First come named turns, each shown by rows before and after it. For each pair of rows after them, which turns, in which order, take the first row to the second? The first pair is done for you.
turn Bavaz:
[-17.6  14.6  25.1  -6.0  31.0 -11.9 -29.8   8.8 -14.4 -37.0   3.7  11.9
  15.7   2.3  -2.0  12.8 -32.0  38.5  16.9 -48.4   9.9   7.6 -39.2  -1.2] => [-38.6  -3.1  20.1   9.1  46.6 -21.7   4.6  -0.4  14.5 -16.8  12.5 -15.1
   5.4  17.7 -21.8  -4.1   1.2  25.0  -9.1  -7.0  30.5   2.1 -47.2 -47.3]
[ 14.7  11.9   1.4  11.2  -2.9  -2.4  14.3  17.4   7.9   0.3 -13.3 -12.0
 -21.3  22.3 -10.3  -8.5  31.6  -0.8 -23.3  23.9  39.5 -25.9  -3.5 -24.2] => [ 45.2  27.5   1.3  22.5 -21.3  -2.2   4.8  15.2 -25.0 -12.7 -26.3  -5.6
 -26.1   8.2   9.5   5.3  15.6   7.6  -0.5  18.2  15.1  -3.9   4.1  17.9]
[  1.3   5.4  22.9   9.2   1.8  22.8  25.8  15.5 -46.9  16.1 -34.4 -29.1
  17.5   2.9  22.3 -20.7   5.2   0.1  -4.3  12.3 -16.4  10.0  17.1  30.3] => [-17.3   5.4  28.9 -18.4   6.8  30.0   5.6  29.3 -36.0  11.5 -19.2 -12.0
  30.3   3.6  19.5 -22.7 -10.6   6.7 -10.8 -22.4  -8.7 -12.2  17.8  28.6]
turn Tel:
[ 16.8 -16.8 -10.9  22.2  -2.8   3.0 -25.7 -39.0 -54.8  -0.9 -32.9   0.7
 -38.4  15.9 -16.7 -31.8 -29.9  22.2 -10.2   4.3  32.7   7.8 -20.3 -16.1] => [ 10.4  11.3  -1.1  11.1  -4.3 -20.3  34.4 -27.8 -22.6  22.0 -56.4   1.0
 -26.7   2.6 -30.3 -25.0   1.8 -46.6 -20.9  28.2  28.1  12.0  24.1 -16.0]
[  9.2  51.8  10.5  -6.8 -18.2 -11.8  26.0  16.8   2.5  -6.3  -6.0   2.3
  10.0 -13.4  11.7  30.0  -4.7 -42.8  -3.6   0.2 -13.1   4.8  17.3  18.9] => [ -2.0  36.5  10.4 -27.4 -10.1   9.7 -22.5  21.6  -3.4 -21.2  14.8  16.7
  15.3  -6.2  14.7  22.0 -31.2  -1.3   0.8 -39.9  -5.3 -14.2  -7.5  15.4]
[  5.9  15.5  13.7  38.7 -26.0 -28.4  27.0 -21.0  -0.3 -17.9 -11.0   5.2
   2.5  -9.3  35.6  -0.8  25.6 -38.9   4.6  -7.6 -70.3  16.5  45.2  16.7] => [-23.2  11.3  24.6  -7.3 -16.2 -13.4 -11.7   1.4  16.9 -25.4  10.1  33.4
  29.4  -6.9  29.4  -6.4   4.1 -23.9  -0.4 -63.7 -56.4 -18.0  41.2   8.6]
turn ded:
[ 39.5  31.9 -13.6  18.1 -17.0   3.6   8.6  18.4   2.4  15.0 -27.6  -7.5
   8.6 -26.0  16.3  -0.8  -2.5   3.3  20.3  -9.0 -26.8  22.2  26.4  28.4] => [ 29.3  26.0 -10.2  -1.5 -14.6  13.8 -20.5  26.0   3.4   6.0 -17.9   5.5
  17.6 -24.4  19.7  -4.6 -19.4  20.2  20.5 -38.6 -19.4   6.7  19.7  26.6]
[ -7.6 -16.5  -2.9   5.9   1.1   0.4 -12.0  -3.2  -1.0   3.8   3.0  -5.9
  -9.2   9.2   1.2  -9.1 -13.2  24.0  -5.7  -1.8   5.3  -6.1 -16.3  -5.6] => [ -1.2 -14.0  -4.4  18.1  -0.8  -7.4   5.2  -7.1  -2.1   8.8  -2.8 -12.3
 -16.0   8.2   0.7  -6.8  -1.7  12.4  -9.0  18.5   2.1   3.7 -11.8  -6.0]
[ 13.2  42.2  26.1 -36.0  -9.8  -2.0  -7.3  27.0 -14.5  -9.9 -22.0  35.4
  34.6 -31.7  17.2  18.4 -26.9 -16.3  31.3 -52.9 -36.0  -1.0  34.2  48.8] => [-10.9   3.8  16.6 -40.3   6.8  21.3 -57.4  22.0 -19.2 -17.1  13.2  32.5
  29.5  -9.7  12.2   0.7 -43.5  42.7  21.7 -72.5 -11.0 -24.5 -14.3  17.0]
[-20.2 -13.6   5.4 -20.2   6.8   6.6 -28.2   9.2  -0.1 -12.5  10.3  14.9
  17.5  13.6   2.1  -7.2  -7.8  17.0  -3.9 -27.8  14.5 -22.9  -8.6  -3.8] => [-18.5 -28.6  -4.1   3.1  10.4   2.7 -16.4  -4.2  -0.1  -5.1  14.0  -7.3
   0.5  23.9  -1.6 -13.9   6.2  24.2 -10.8   2.3  21.3 -14.5 -25.8 -19.6]
turn difa:
[ -6.7  24.1  -0.4 -26.0  15.4 -10.1  11.4   3.1  27.6  18.2 -14.2 -10.7
   6.8  -5.7  -9.5 -13.5  -9.4 -27.5  -1.7  -2.9  25.3  -3.8  10.8  -9.4] => [  4.1  24.0  -5.6  -8.9  12.9 -14.1  21.2  -6.2  19.6  20.4 -19.3 -21.1
  -2.8  -5.4  -7.6 -12.2  -2.4 -28.8   2.1  15.2  19.6   9.8   8.5  -5.4]
[ 14.6 -11.3  25.0 -40.0  -6.8  30.3 -16.2  28.7  11.8 -37.2   4.5  30.6
   6.5 -43.9  21.7 -11.2 -24.7  -5.0 -12.3 -21.7 -17.4 -44.8  22.3 -20.9] => [ 43.5   6.4  21.7  -9.9 -20.4  13.3  20.1  18.3  -3.7 -31.3 -19.3  15.8
  -8.0 -53.4  29.6   0.7 -12.5 -28.5   1.6  15.2 -39.4 -11.7  39.3   1.4]
[ 24.5  -6.7 -18.3  20.7  -3.0  13.4   5.8  -9.2 -35.5  12.1  -5.1 -16.7
 -30.9  16.9 -11.5 -31.6   2.8  40.6 -21.9  28.8   7.2  -9.4 -35.8 -18.1] => [ -5.1  -2.4  -5.4 -29.3   4.6  25.1 -20.8  18.5 -10.8   5.6   9.3  13.1
   0.6  14.8 -17.5 -34.4 -14.1  38.7 -24.8 -25.3  17.3 -42.9 -27.0 -21.2]
turn kabak:
[-17.1  -4.9  -0.6 -14.9  23.5  -5.6  -1.4  -0.7  32.8  15.1  16.9  -4.8
   6.0 -11.2 -13.7 -14.2   1.1  -0.4 -13.6  -6.0  21.4 -11.1   5.2 -25.7] => [ -3.2   2.4   0.6 -18.5  14.2   4.0 -28.6   0.9   9.3  -0.6  16.3  10.2
   8.1 -18.2  -0.4  -7.8 -23.7  22.7   4.3 -32.1  10.3  -8.0   4.2   2.7]
[ 25.1  -2.4   0.9  -6.1  -0.7   7.8  17.5  -1.8  15.6  41.4  21.8   7.6
 -10.2  -4.6   5.9  31.2  -0.4   7.3  33.4  15.5  -0.6  -0.4  17.8  10.9] => [ 17.1 -13.5  -3.3  -2.3   6.8   9.8  12.5  -6.5  21.0  43.3  30.1  -2.2
 -13.3   5.0   1.6  24.5   2.5  16.3  25.9  23.6   9.3  -6.6   3.8  -6.0]
[ 41.1  31.4  18.4  11.1 -20.1 -38.5  13.0   8.2  -7.4  10.1 -13.9   2.2
 -13.1 -20.3  13.1  28.7   5.9 -31.3  31.0  17.5 -32.4  39.2  33.3  35.0] => [  2.9 -19.3   3.7  30.5   8.5 -34.9  15.1 -11.5  23.6  27.3  14.2 -37.4
 -32.2  16.3 -14.5  -3.6  32.9  -5.3  -8.5  58.3  11.0  18.1 -14.2 -43.5]

(two turns a pair)
[ 38.4   6.3 -14.7  51.1 -18.3  -7.7  36.6 -26.9 -31.0  11.5 -28.5 -31.0
 -24.0  -2.2   8.3  22.1  12.9   0.7  11.9  61.2 -43.0  46.4  -3.4  28.2] => [ 32.0 -21.9 -23.8  56.9  -8.6   7.7   1.3 -35.0 -40.1   1.7  -9.5 -34.4
 -31.7  14.8   7.9   9.8  -2.8  44.9   8.5  52.3 -30.8  38.2 -40.1  11.2]
ded difa
[ -3.9  14.1  27.5 -22.6 -27.0  -3.1  22.1  27.4  14.0 -11.3  -7.6  42.9
  10.9 -20.4  22.3   0.8   2.4 -49.1   2.8  -4.3  -8.3   7.0   3.0  17.5] => [ 13.4 -19.7   7.6  12.9 -25.4  13.9 -20.7   0.9 -26.7 -26.5   6.7  23.5
 -20.0  -5.9  32.7  -7.1 -18.7  23.2  13.4   4.0  -6.2  15.4 -47.9  14.3]
ded Tel
[ -4.0  29.1   3.1  39.5 -19.9  -2.1   0.6 -16.7  -0.2   5.0  -2.5  22.8
 -34.2  45.7   8.1  -5.0  34.2  -0.2 -16.9  61.9 -60.9  30.4 -54.5  11.7] => [-20.6  55.0  24.2 -22.6 -24.2   8.8 -30.3  21.6  12.9  -8.2   1.1  72.9
   6.2  27.7  14.3   6.4   6.0 -11.8  -9.5 -14.7 -68.4   2.3 -23.7  38.7]
ded Bavaz
[ 21.3   5.0 -17.4  13.1  16.1 -21.0  14.5  22.2  15.8   6.9  -1.4  -5.4
  30.4   0.2 -46.7  -3.1  39.3 -15.5  13.4  25.3   9.5  44.0 -18.3  -5.6] => [  9.2  11.1  -7.2 -23.8  17.1  -7.7 -21.6  39.5  16.1  -7.5   9.8  23.8
  51.5  -5.9 -42.2   0.6  11.0  -3.7  21.2 -28.5   8.5  21.2 -14.4   6.3]
Bavaz Bavaz
[-15.6  19.6   9.4 -27.1  22.0  18.9  56.5  11.9  55.9   4.9  22.3 -39.1
  30.7  -1.6   6.8  23.5  45.9 -67.1 -47.9  15.1  -3.6 -16.6   0.1 -41.6] => [ 28.3  44.7  17.3 -44.7  -5.2  38.7  -9.6  24.0  -2.1 -32.1  13.1   5.2
  40.9 -27.8  46.3  50.4 -14.6 -28.0   1.2 -56.0 -43.8   1.0   6.6  39.0]
kabak kabak
